In the rows, 128 means zero.
A single turn carries every row of the set below to another of its rows. Some are shown first; where does it send the rows asked next?
j_634: [113 109 118 151 136 104 154 153  91 146 152 156 100 143 115 116 160 113
 163  97]
j_124: [117 117 132 132 126 103  98 157 130 140  87 134 170 109 111 136  88 114
 131  89]
j_612: [146 127 126 126 142 135  78  94 133 119  91 135 179 136 130 144 128 143
 152 111]
j_779: [134 133 133 155 153 158 143 135 100 138 159 155  69 110 155 123 124 124
 129 108]
j_245: [147 132 119 122 135 124  73  97 121 134  89 121 169 127 119 141 127 128
 169  95]
j_756: [121 123 139 123 132 127 180 142 117 115 177 121 110 142 145  93 151 130
 132 121]
j_383: [122 106 121 150 139 109 154 159  90 150 160 150 103 143 121 119 162 113
 163  96]
j_577: [137 148 121 183 163 124 145 105 112 118 143 127  90 164 143 112 145 141
 147 109]
j_41: [109 122 125 125 127 130 178 136 123 118 171 118 109 139 150 102 163 118
 120 111]
j_17: [154 136 124 146 159 145 158 145 106 140 147 165  73 121 150 132 123 126
 142 103]
j_630: [148 143 110 172 167 119 161 113 116 119 139 139  97 159 145 109 145 149
 145 109]
j_354: [122 109 135 148 141  93 152 160  90 136 163 155  97 145 121 116 146 124
 163 106]
j_395: [124 124 135  99 120 147  85 105 130 107  96 122 152  90 159 143 109 106
 134 116]
j_800: [111 118 128 127 128 128 174 141 119 114 167 116 103 145 152 104 166 114
 129 117]
j_190: [145 149 116 171 165 129 169 105 120 104 149 136  99 151 152 110 140 124
 154 120]
j_200: [140 117 136  97 116 145  73 111 122 112  91 139 141  96 144 144 112 109
 137 126]
j_943: [114 114 126 128 115 100  90 152 125 145  92 131 170 117 101 137  94 112
 127 112]
j_977: [120 131 130 124 112 106  85 142 134 151 103 145 161  95 105 152 103 107
 122 102]
j_240: [130 125 105 117 120 117 106 111 146 113 124  96 177 105 105 102 101 108
 119 125]
j_14: [134 111 128 102 129 152  72 106 128 108  96 151 148  95 144 143 109 119
 135 131]
j_522: [120 123 119 117 112 123 106 117 141 126 122  99 189 112 111 114 103 113
 114 132]
j_526: [152 130 135 126 131 129  83  90 123 122  94 121 185 132 133 146 133 130
 156 106]
j_226: [128 129 126 151 141 105 160 161 101 139 162 143 110 150 113 108 151 123
 179 106]
j_262: [120 139 109 118 102 121 103 108 145 120 121 105 182 100 109 121 107 115
 114 127]
j_951: [136 151 113 182 163 130 147 106 112 115 150 132  89 159 132 113 144 139
 147 112]
j_2: [157 126 134 130 146 125  79  95 138 119 107 139 186 129 124 140 135 137
 158  97]
j_970: [119 125 130 123 128 116 174 155 123 113 182 125  99 131 158 113 141 118
 135 119]
j_938: [112 133 124 133 109 103  93 144 127 143  87 137 169 110 103 143  98 117
 131 102]
j_450: [135 115 139  94 127 144  75 119 141  97  95 150 134  97 143 133 113 115
 134 126]
j_298: [118 150 120 126 111 118 101 105 154 115 108 103 180 115 104 114 122 109
 123 130]
j_186: [138 128 124 155 159 149 160 136 102 129 152 167  80 104 159 114 123 127
 131 116]
j_303: [129 137 132 157 156 158 150 139 105 131 159 159  73 114 154 130 122 127
 124 104]

j_226 turns into j_17
j_2 turns into j_124
Now these:
j_245 turns into j_977
j_938 turns into j_200
j_354 turns into j_186
j_943 turns into j_14
j_634 turns into j_779
j_383 turns into j_303

A single turn carries every row of the set below to another of its rows. Some are shown first; where does it send the rows asked next?
j_441: [189 128 190 131 151 108 124 111 128  96 151 116 138 159  74 121 157 179
 118 118 117 106 122  94 110 133  75  86 123 129]
j_418: [185 149 174 115 185 125 111 145 136 100  98 105 132  86 126 111 153 172
 123 124  96 110 165  81 124 125 106 102 119 144]
j_914: [174 153 183 104 147 122 161  97 107 122  75 122 124 108 119 130 149 157
  87 149  83 119 118 116  69 115 110  91  90 149]
j_775: [142 142 135 117 114 153 144 132 134  81 135 114 129 161 117 114 119  86
 103 122  85 140 124  60 129 109  92  63 164 125]
j_855: [128 130 136 119 150 140 162 121  93 122 143 119 133 125 107 143 160  54
 121 112 102 137 124 141 124 141  96 101 127 126]
j_947: [156 161 157 121 133 132 146  93 126  94  82 125 131 129 125 159 138 144
  96 130  71 100 155 128 102 135  54 135 164 101]
j_490: [132 163 144  99 147 121 118 126 131 138 143 114 134 160 116 134 167 144
  90 130 133 152 143  70 132 106 128  78 119 142]
j_523: [151 146 151  79 166 156 130 108 128 109 125 101 108 132 144 180 139 154
  67 103 105  84 129  95 118 115 100  96 146 144]
j_856: [158 116 109 147 144 146 143 116  99 111  60 144 137 110  89 138 123 104
 132  82 142  88 136 102 111 114 125  85 124 113]
j_635: [128 116 141 146 152 146  99 102 113 147  96  90 159 119 135  99 165 139
 138  76 122 125  69 111 127 120  76  93 131 139]
j_105: [150  95  95 138 132 128 165 126 144  72  85 144 105 100  83 122 144 144
  87 125 130 122  99  99 109 130 124  87 140 133]
j_79: [ 97 145 108 121 173 109 141 111 118  87  74 119 119 121 101 165 179 110
 120 151  68 127 120  91 108 133  86 100 147 110]
j_123: [155 104 138 150 165 145 129 123  96 122  94  98 196  83 158  99 144 131
 108  97  99 117 117  93  83 109  74 107 143 123]
j_485: [160 154 180 118 128 127 145 111 110 130  80  92 174 153  90 138 113 157
 119 117  98 113 104 106 147 149  98 122 102 140]
j_625: [169 116 130 140 144 127 106 128  97  83 124 104 143 109 142 119 155 161
 119 119 106 135  52  93  88 104  72  81 163 117]
j_620: [130  94 136 125 169 135 129  97 140 103  87 113 130 144 138 149 157 102
  92  98  95 107 164  71  99 149  71  54 162 158]
j_543: [181  90 113 151 154 109 138  97 124 120  97 145 117 147 102 132 103 110
 128 148  98 106 104  92 121 100 118  71 136  89]
j_708: [144 152 161 148 122  91 143 110 115 142 115 135 144 150 111 124 158 125
 121 144 111 162 175 113 110 150  85 124 139 127]
j_386: [143  60 117 140 150 117 124 102 142 113  98 132 141 115 101  97 141 124
  93 105  83 104 136 121 159 117 134  86 135 127]
j_705: [126 119 139 159 148 124 152  98 115 138  93 108 139 120 132  91 141 146
 116 137  96 139  60  66  70 101  72 107 133 120]

j_775 turns into j_620
j_914 turns into j_485
Now these:
j_543 turns into j_386
j_625 turns into j_123
j_523 turns into j_947

